In the rows, 128 means zero.
Rotation paths and how fast each direction turns (degrees a step):
Each turn is a multiple of 5 degrees from 10 to 175, or 0.
Each row of a path follows its step; steps can be skipped.
Rotation 1:
step 0: [136 131 132 119 127 117 124 126 128 127 134 133 122 123 132 135 129 127
 129 124 132 134 132 124 121 126 116 125 121 121 123 126 121 118 121 130
 131 133 129 127 131 133 116 123 128 122 121 129 133 129 142 126 130 126
 130 121 131 122 129 119 136 120 125 117 124 127 118]
step 4: [122 133 131 136 133 122 133 119 124 125 136 130 136 122 127 133 123 122
 121 130 130 126 126 134 122 127 123 126 119 118 126 134 131 128 121 125
 122 132 128 130 145 138 121 131 119 128 140 124 130 123 119 128 126 124
 128 135 127 125 125 128 130 131 129 130 120 136 118]
step 7: [117 127 141 126 135 134 134 134 130 130 134 124 135 128 141 133 125 129
 124 131 133 125 128 128 120 126 125 119 125 127 127 126 129 123 130 127
 118 136 123 119 122 123 130 129 120 133 125 125 140 131 114 131 125 127
 121 134 123 122 135 133 133 129 118 131 131 134 130]
step 9: [127 116 128 130 121 125 132 137 138 127 132 115 133 123 128 139 127 129
 126 130 129 127 129 127 136 124 132 137 126 119 119 122 125 135 125 121
 126 131 129 129 123 135 120 128 122 121 136 134 134 120 120 134 135 133
 126 132 118 134 132 125 125 140 128 127 132 122 125]
step 21: [127 124 137 135 127 135 129 126 126 119 130 134 124 128 127 131 144 131
 127 128 124 130 132 124 127 136 136 134 126 124 128 123 125 126 115 122
 135 132 136 125 126 129 131 126 123 126 117 131 132 115 128 125 127 135
 125 137 126 132 134 126 134 119 130 116 138 119 133]
step 29: [127 133 132 135 128 125 125 128 118 127 121 128 122 127 132 136 131 128
 128 123 125 126 135 131 123 130 137 127 125 127 134 141 123 131 130 128
 139 133 131 115 142 123 123 118 130 133 118 134 127 123 130 119 130 120
 128 124 128 122 126 115 130 122 130 123 128 127 122]
step 31: [130 131 128 129 134 123 130 124 123 131 141 132 126 134 126 133 124 125
 130 130 139 121 122 130 124 121 123 122 122 117 128 129 123 130 123 125
 134 138 133 128 135 127 139 132 127 126 130 120 131 124 136 130 136 121
 117 132 133 120 125 133 125 119 133 114 124 120 128]
step 34: [122 134 139 130 121 127 125 139 119 129 130 125 133 135 125 128 137 128
 118 133 133 127 130 127 126 132 126 129 127 121 136 130 122 133 128 126
 129 133 134 131 129 121 128 131 112 123 122 131 133 117 121 137 121 128
 114 127 127 127 121 133 133 116 125 124 132 126 133]
Directions:
[128 129 128 128 128 127 129 127 129 129 128 131 130 127 128 128 131 127
 128 130 128 130 128 128 127 127 129 126 127 127 127 126 129 127 127 127
 129 127 129 129 129 126 127 128 129 128 128 128 125 130 130 129 125 128
 125 128 129 129 126 127 125 129 130 130 126 128 125] : 175
[128 129 128 124 129 129 128 128 127 128 127 126 127 128 125 130 127 128
 128 128 129 130 129 126 127 127 124 126 129 125 128 128 128 128 128 127
 125 128 129 127 128 127 127 126 128 129 127 128 128 126 128 129 130 128
 126 126 127 126 128 127 126 128 129 129 129 126 126] : 115
[130 131 127 127 127 129 129 128 128 126 129 130 126 127 130 127 128 128
 127 127 131 127 130 128 130 127 127 129 130 127 130 129 127 129 128 128
 128 129 128 129 131 128 127 129 130 129 128 127 128 130 129 127 130 126
 126 129 130 126 126 126 130 129 129 128 128 130 128] : 25
[126 127 125 131 126 128 127 130 127 128 127 128 128 128 129 128 129 128
 129 129 129 127 130 127 126 132 130 128 128 125 130 129 128 128 128 128
 127 129 125 128 128 130 128 129 129 129 128 128 126 126 128 127 128 129
 127 126 128 129 126 128 128 127 129 128 128 125 126] : 140
[129 128 129 129 128 129 129 128 128 127 130 130 127 127 126 129 127 129
 126 127 128 127 128 129 129 129 128 127 131 128 127 129 130 128 129 129
 128 128 129 125 125 128 129 128 127 129 127 129 126 125 131 125 129 130
 128 130 129 129 126 129 128 130 127 130 128 127 128] : 10
